In the rows, 128 means zero.
runs of hidden systems
fuz, seq 1 (9 x 18)
[[145 155 107  92  96 159 117 172 131  69 128 183 133 106 126 145 107 110]
 [117 157 123  91 110 121  78  66 128 124  93 119 117  92 159  85 143 166]
 [113 108 151 140 160  78 139  57 133 138 133 140 160 178 154 170 123 112]
 [100 179 140 126 165 137 160 167 176 117 171 104 126 188 118 104 124 105]
 [117 110  84 135 153 136 129 177 127  94  99 137  95 127 118 121 124 211]
 [116 106 141 117 113 161 116  89 120  83  90 135  96  96 103 189 146  96]
 [120 169 163  64  96 119 142  79  75 130 178 102 115 138 143 117 103 122]
 [128 163 106 156 121 107  91 125 120 150 125 179 142 208 142 121 119 154]
 [ 93 118 130 126 203 124  66 180 152 113 104  95 130 132 148 135 150 106]]
nomu, seq 2 (9 x 18)
[[132 103  64 168 107 130 118 146 136 118  95 187 115 105 108 111 140 186]
 [121 106 160 136 117 156 107  92 126 143 110 102 120  96 107 158 162  46]
 [147 128 131  98  91  95 178 109  68 138 186 127 147 116 142 115  97 156]
 [158 170 114 168  98 143  90 140 156 162  94 173 151 175 131 106 134 127]
 [118  70 134 148 191 115 115 173 114 165 123  68 121 102 131 121 154 118]
 [144 102  94 116 108 112 169 128 151  91 156 203 154  83 122 136 125 112]
 [119 186 145 138  86 158 130  67 158 159 125  89 120 120 109  79 158 123]
 [142  75 122 175 131  97 148 111  73 157 116 118 133 159 121 172 114 173]
 [162 134 149 120 117 167 150 189 139 136 130 171 135 138 119 138 116  48]]
gumob, seq 3 (9 x 18)
[[157 140 140 125  90  91 151 113  96 147 191 124 190 138 147 136 103 108]
 [160 171 120 162 109 153 122 162 181 173 111 143 147 143 129  62 135 133]
 [129  52 124 161 189 106 131 149 131 168  92 112 118 109 137 121 153 141]
 [142  88 122 120 112 106 195 121 132 107 169 177 157  90 120 150 120  84]
 [131 168 119 143  63 158 148 108 138 150 161 105 119  93  91  79 153 130]
 [146 103 133 194 116 128 122 108  97 183  89 117 121 175 111 154 138 155]
 [179 101 170 107 136 131 157 175 118 153 122 145 154 130 155 155 100  66]
 [145 131  91 105 106 121 125 173 117 152 156 156 131  67 142  47 135 147]
 [109  99  92 191 121 113  91  89 147 162 113 152 142 114 105 122 182 110]]
zeva, seq 4 (9 x 18)
[[111 168 152  83 147  87  86 100 121 136 151 103 162 142 188 102 119 116]
 [109 178 121 130 166 108 132 122 199  89 135 148 161 187 146 125 121 141]
 [ 89 135 133 133 191 154 144 163 175  87 116  78  93 150 106 131 136 145]
 [107  88 119 105 149 134 157 102 113  76  95 126  82  99 117 167 122 178]
 [127 146 151  98  76 172 121  78  84 107 110 138  81 117 102 159 128  98]
 [123 160 139 104 100 121  78 117  42 144 136 125 105 172 142 137 106 142]
 [143 149 118 129 132 114  49 169 125 112 110 159 174 159 166 148 117 117]
 [117 159 129  86 170 121  88 177 163  95 137  89 153  99 168  97 126 130]
 [ 99 145 113 117 159 103 137  71 191  90 111 117 134 114 145 102 141 179]]
nomu, seq 5 (9 x 18)
[[157 118  82 155  98 118 137 119 138 149 100 177 132 102 128  80 133 205]
 [121  91 150 167 138 139 121  92 136 176 100 132 118 134 109 150 165  52]
 [128 110 125 115 106 103 194 145  88 138 211 114 136 111 113 117 113 121]
 [165 170  95 172  64 157 107 142 154 137 112 171 152 129 105 103 132 147]
 [141  80 148 155 152 132 103 137 109 182  88  67 121  91 134 126 153 120]
 [152  81 118 110 115  96 182 130 116 130 160 201 151 103 141 133 111  99]
 [120 188 121 146  87 147 122 110 166 168 152 129 128 131 109  59 158 109]
 [130  77 103 198 135 105 119 126  97 156 123  90 143 126 109 152 146 181]
 [178 110 151 133 109 152 167 158 152 127 121 164 163 105 120 164 116  57]]
dedat, seq 6 (9 x 18)
[[112 161 162  91 163 120 156  93 127 137 115 108  91 189 160 105  99 171]
 [ 89 128 110 144 168 123 112 151 118  99 129 171 102 206 115 167 125 125]
 [100 134 106 101 152 146  83 202 130  64 136 100 122  94 120 141 131 124]
 [139 140  97  96 107 111  92 101 121  93 101 143 141  80 163 108 117 199]
 [120 147 175 100 152 125 116  55 155 120  76 128 122 167 163 150 119 116]
 [ 97 140 146  99 183 103 167 146 115 101 167 117 108 196 143 148  96 132]
 [ 99 162  79 144 132 143 100 185 154  77 136 157 115 151 104 124 138 155]
 [110 112 117 114 153 133  64 142 122  88  79  86 122  76 140 138 142 166]
 [142 130 147  73 112 106 144  61 112  86 107 154 133 109 165 161  94 150]]
diras, seq 7 (9 x 18)
[[157 121 135  61  92 125 141 124  84 108 125 187 124  98 161 135  89 122]
 [118 185 129 114 116 115  86 107 145 158 144 173 143 176 152  81 137  93]
 [106 102 101 149 184  66  99 156 129 133 148 115 164 152 159 125 132 173]
 [139 120 129 156 155 141 161 143 206  78 106 118 161 128 110 177 129 121]
 [102 153 142  95 129 158 158  93 151 113 117  72  79  90 114  89 143 157]
 [111 112 125 128  97 125 137  63  58 126 115 146  85 149 104 169 122 158]
 [117 147 166 107 132 147  95 158  79 143 152 113 114 173 128 161 122  59]
 [159 155  98 109 120 128  96 217 110 115 130 149 145 126 154  99  98 167]
 [152 126 117 146 128 120  76 108 185 132  62 171 168 106 159 121 148 126]]
Dol, seq 8 (9 x 18)
[[138 163 153 146 133 165 125 167 124  96 115  69 130 176 108 177 109 143]
 [147 103 131 109 155 156 106 184 113 109  56 141  88 123 140 143 113 164]
 [103 124 121  61 134 128 111 116 128 108 117 190  91  94 149  99 136 100]
 [ 85 190 117  93 117  98 109  87 125 103 192 131 141 145 140 103 129 130]
 [126 171 141 160 142 112 103 114 146 104 127  87 172 193 137 171 116 150]
 [137 105 155 130 194 152 139 171 157 103  73  92 115 138 139 165 118 143]
 [110 105 106  87 146 145 161 141 143  93  99 173  69  96 125 110 131 154]
 [ 77 164 107 101  93 134 102  69 102 100 160 152  91 126 106 116 151 121]
 [116 173 150 113 112 115 100 105  79 105 166  86 152 180 132 174 105 126]]
zeva, seq 9 (9 x 18)
[[161  85 149 154 162 103 135 158 106 195 102 139 146 161 161 130 115 125]
 [149 106 106 112 128 127 151 194 156 125 148 199 148  94 135 107 124  83]
 [108 138  88 150 108 127 134 136 142 142 174 104 127  71  99  59 165 149]
 [137  87 131 191 131  97 149  62 135 161 116  98 162 123 118 153 145 141]
 [172 117 177 125 120 139 209 132 136 152 135 136 136 152 125 153 101  80]
 [151 125  96 134 109 146 160 184 115 162 133 181  92 134 112  69 121 160]
 [120  73  89 171 125 124  78 151 114 158 118 146 133  82 106 118 175 100]
 [146 103 141 121 103  94 152 110 110 135 185  92 182  79 134 136 125  96]
 [175 170 135 153  79 132 178 100 164 160 134 137 164 147 130  94 113 155]]
gumob, seq 10 (9 x 18)
[[109  94 147 121 154 133  81 150  70 169 112  83  82 106 135 115 152 116]
 [147 107 105 129 113  73 117 133  96 113 164 188 183 143 152 163 109 119]
 [134 184 137 124 117 150 108 141 193 135 138 100 156 100 133  74 151  95]
 [118  92 108 169 169  93 147 103 134 157 108 109 124 145 136 113 135 207]
 [137 105 150 125 141 144 192 126 169 105 119 175 130 140 114 172 123  60]
 [122 146 125  95  96 148 159 151  91 125 175  80  93  84 103  89 126 150]
 [142 122  95 179  77 141  89 105 102 137  87 175 124 151 102 158 137 153]
 [146 121 189 103 141 135 100 129 113 153 113  74 148 121 156 151 124  60]
 [146 140 103 104 126  83 144 150 111 145 160 170 152 135 172  75 100 180]]
Tuvi, seq 11 (9 x 18)
[[152 106 118  97 116 110  63 137  92 142  92 151 142  68 174 108 130 143]
 [128 134 141 120 120  94 118  61 164 146 126 169 168 121 162 112 140  77]
 [112 160 122 153 146  96 174 114 163 159 187 110 154 171 128  83 133 133]
 [142 105 104 196 151 135 167 166 159 117 109 116 132 152  96 153 126 177]
 [136  85 145 116 140 173 149 159 121 106  93  93  87  74 103 155 135 113]
 [137 130 133  74  70 140 143  81  69 120 131 151  93  86 124 128 118 136]
 [123 179 138 136  74 129  76  89  96 159 137 151 133 173 126 128 141  89]
 [131 129 130 143 159  90  95 183 106 155 162 116 178 172 161 126 116 115]
 [160 106 101 139 153 120 136 192 191 106 111 170 173 100 147 120 122 138]]
dedat, seq 12 (9 x 18)
[[ 74 101 112 166 198 119 107 159 156 135 136 120 112 160 111 129 166  98]
 [116  99  90 135 124 115 140 146 122  68 164 108 147  69  99 157 139 152]
 [163 172 135 124  71 165 135  85 148 112  88 109 132  91 120 117 122 171]
 [134 112 174 112 144 129 138  91  82 177  80 122  80 172 150 134 112 135]
 [109 127 130 105 137 126 144 165 101 117 171 183 112 175 119 156 113  61]
 [114 165  92 121 127 132  76 198 139 115 172 112 146 102 128  74 145 125]
 [146  97  98 155 126  89  77  99 133 136  88 128 176  86 156 128 146 177]
 [149 113 175 116 144 122 187  70 172 112  96 125 151 129 145 169 108 105]
 [108 156 140 115 145 133 211 129 139 136 164 124  82 177 111  92 112 148]]
fuz, seq 13 (9 x 18)
[[152 163 150  75  91 128 175 100 138 151 156 154 130 100 152  66 114 107]
 [110 119  90 181 126  92 117  90 134 179 134 164 134 162 123  89 158 160]
 [104  97 134 174 170 127 117 169 141 125 145  62 148 134 106 166 150  91]
 [176 131 131 101 105 156 182 191 129  95 134 117 137  96 123 134  88 153]
 [153 132 123 131  80 167 124  92 131 156  64 174  94 102 120 102 139 145]
 [100  89 149 128 140  99 109  79  81 182 154 108 116 121 134 127 150  78]
 [137 149 114 145 114 103 144 171 123 128 202 138 178 160 122 132 111 106]
 [154 152 102 158 127 157  92 187 172 123  85 111 146 112 127  93 136 178]
 [150  58 148 118 153 126 144 104 132 134  65 126 125  76 144 153 131 127]]
Tuvi, seq 14 (9 x 18)
[[182 133 140 148 109 177 120 181 158 111  78 124 155 116 119 167 113 126]
 [143 101 155  79 145 132 134 140 106 168  97 120  93  80 162  80 129 117]
 [119 109 100 134  95  97 144  61 116 138 141 218 129 136 123 130 140 113]
 [ 98 162 119 170 118 130 115 132 141 144 193  83 148 148  93 120 158  88]
 [175 111 121 148 129 111 144 177 111 124 124  92 169 127 139 155  92 198]
 [168 111 151 117 128 178 138 152 171 128  55 156 116  96 129 131 128  94]
 [104 102 128  90 123 109 148  91  88 171 150 144  85  97 138  75 144 121]
 [116 137  97 174  84 108 124  81 118 123 163 166 154 163  93 164 141 118]
 [140 160 149 152 131 145 110 186 129 141 160  48 159 139 116 129 125 113]]
Dol, seq 15 (9 x 18)
[[146  81  91 109 115  84 153 128 123 114 154 177 155  60 147 105 125 151]
 [136 177 139 148  74 141 136  57 174 154 139 113 150 115 111  98 149  97]
 [127 109 149 158 153  98 157 107  85 174 146  68 130 178 130 137 122 162]
 [165  92 126 166 127 154 164 176 148 133 104 185 137 145 101 173 121  90]
 [123 116 106 117 117 159 116 179 113 143 137 104  93  58 105  69 157 121]
 [144 111  99 128  77  85 105  73  82 144 131 175 156 100 149 126 127 160]
 [144 152 179 127 115 132 139  89 144 168 147  98 163 145 138 133 128  50]
 [152 120 122 154 161 108 171 190 129 160 148 107 143 162 139 103 105 173]
 [134  84  92 183 138 146 111 146 171 139  79 179 131 109 103 133 167 109]]
diras, seq 16 (9 x 18)
[[117 179 170  87 107 181 149  96 156 118 120 122  91 133 112 119 136  70]
 [101 132 102 106 120 102  99 119  53 141 149 128  91 141 140  93 123 194]
 [143 116 132 158 129 125  84 140 118 117 108 157 163 174 129 202 124  83]
 [133 159 146  79 160 132 121 194 157 113 144  84 143  97 160  87 119 121]
 [144 131  92 137 106 117 137  85 159 102  86 185 138 119 133 118 123 200]
 [ 78 118 160 128 171 115 112  65 141 141 125  95 115 145 129 142 158  73]
 [108 133 118 103 137 113 176 161  88  85 190 108 115 151 117 147  93 162]
 [141 176 129 166  93 185  90 140 147 122  77 127 119 162  95 146 134 131]
 [129  88 144  88 162 119  84 147  88 141  90  94 113  75 168 119 130 138]]

runs to name
seq 17 (2 x 18)
[[136  70  91 167 167  94 152 138 179 109 112 176 162 118 128 142 137 145]
 [123 119 143 114 120 146 194  95 172 108 149 100 126  67 104 120 143  95]]
 | gumob
seq 18 (2 x 18)
[[163 124 130 121 114 188 143 206 135 140  90 157  95 113 109 115 123 109]
 [111 110  91 105 114 113  78 141  79 158 128 164  99  86 144  75 154 141]]
 | Dol
seq 19 (2 x 18)
[[100 116 111 137 110  90 101 119  65 133 198 121 152 142 115 154 133 104]
 [159 187 125 141 103 139  85 177 150 107 141 108 184 146 133 135 115 137]]
 | fuz
seq 20 (2 x 18)
[[161 145 143  76  78 124 130  99 116  95 129 173 163 101 154 156 100 100]
 [128 185 160 100 146 123 121 122 154 165 130 110 134 169 171  65 120 129]]
 | dedat
seq 21 (2 x 18)
[[161 126 156  98 102 113 108  77 116 160  96 182 152 125 176 126 120  90]
 [111 147 124 134 138  98 145 122 150 176 180 161 142 166 140  74 139  81]]
 | Tuvi
seq 22 (2 x 18)
[[127  68 140 104 200 117 128 169 124 110  90 157 117 135 157 166 116 106]
 [ 93 142  98  76 121 132 138 124 152  87 162 168 108  76 122  87 141 107]]
 | Tuvi
seq 23 (2 x 18)
[[163 122 136 156  78 168 100 103 126 131  66  96 138  81 109 151 140 143]
 [151 115 187  85 121 121 151  89  78 173 122 114 116 131 158 133 108  84]]
 | Tuvi
seq 24 (2 x 18)
[[110 162 113 144  75 179 104 110  95 126 108 124  70 131  78 127 148 146]
 [143 113 154 106 105 142  71 145  40 140 106 103 112 121 139 169 116 114]]
 | dedat
seq 25 (2 x 18)
[[144  84 146 130 165 142 108 150 107 167  62  86  92 106 141 113 134 155]
 [120  78 112  94 134 105 144 124 107 121 142 214 118 110 139 144 128  76]]
 | nomu
seq 26 (2 x 18)
[[122 147 158 119 163  94 111 126 158 139 160  76 186 129 169 112 127  95]
 [143 118 100 171 150  84 175 122 169 127 142 142 173 158 136 125 115 191]]
 | dedat
seq 27 (2 x 18)
[[102 150 121 101 110  89 127 120  76 121 213 143 150 153 138 127 114 102]
 [144 180 115 172 120 134  73 164 168 128 129 113 183 154 132 115 135 131]]
 | dedat
seq 28 (2 x 18)
[[111 146  98 119  65 145 138 110  83  88 168 126 102  98  84 140 131 158]
 [144 166 146 140  78 138  70  84  77 135 100  99 136 156 129 164 121 148]]
 | fuz
seq 29 (2 x 18)
[[112 175 130 121 161 139 134 134 176  62 115  99 126 171 131 148 111 172]
 [ 95 130 131 114 175 153 117 121 142  80  72 112  77 151 121 159 132 165]]
 | Dol
seq 30 (2 x 18)
[[140 131  80 191  91 130 157 148 165 130 163 164 161 120  81 117 147 126]
 [135 107 128 173 103 142  98 112 100 162 114  58 125  84  91 132 164 137]]
 | Dol
seq 31 (2 x 18)
[[182 119 105 164  88 141 168 153 121 140 104 129 133 107 111 117 109 207]
 [156  83 149 140 124 151 112 122 130 185  71 141 115  88 136 111 155  84]]
 | zeva
seq 32 (2 x 18)
[[119 153 121  98 113 118  55 152  87 144 144 178 132 153 159 114 127  90]
 [129 130 122 117 167  85  72 162 144 125 152 123 195 124 176 121 128 102]]
 | dedat
seq 33 (2 x 18)
[[163 116 165 111  93 134  82 123  63 142 104 100 147 104 148 172 113  99]
 [164 136 138  85 126  92 124 148 106 167 138 167 160 129 192  86 100 125]]
 | nomu
seq 34 (2 x 18)
[[156  88 130 139 134 110 170 183 136 148 172 122 172  92 125 126 125  83]
 [151 131  99 168  88 135 166 120 176 158 141 148 149  83 105  66 155 141]]
 | dedat
seq 35 (2 x 18)
[[ 82  96 133 108 164 101 157  66 112 149 127 143  81 148 140 109 140 137]
 [ 76 138 108 145 132 121 139 128 113  99 190 135 120 180  91 162 142  96]]
 | fuz
seq 36 (2 x 18)
[[110 128 129 170 165 145 133 188 130 113 137  69 119 176  92 164 133 136]
 [176 109 123 117 120 147 146 176 130  81  88 132 143  93 137 169  94 170]]
 | gumob
seq 37 (2 x 18)
[[121 141 106 118 138 138 103 137 170 148 101 130 109  88 145  41 160 148]
 [ 99  80 129 138 145  80 119  44 105 137 128 126 133 125 135 159 152 122]]
 | dedat
seq 38 (2 x 18)
[[117 168 129 119 158 138 153 141 169  59 134  81 135 147 124 146 107 176]
 [125 134 142 110 148 160 139 117 151  83  54 126  90 140 126 156 114 173]]
 | nomu
seq 39 (2 x 18)
[[121 175 136 123 103 127  81  96 116 110 137  47 154 114 135 127 130 167]
 [175 108 151 127 151 104 138 117 132 129  73 142 168 158 176 169  90 164]]
 | nomu
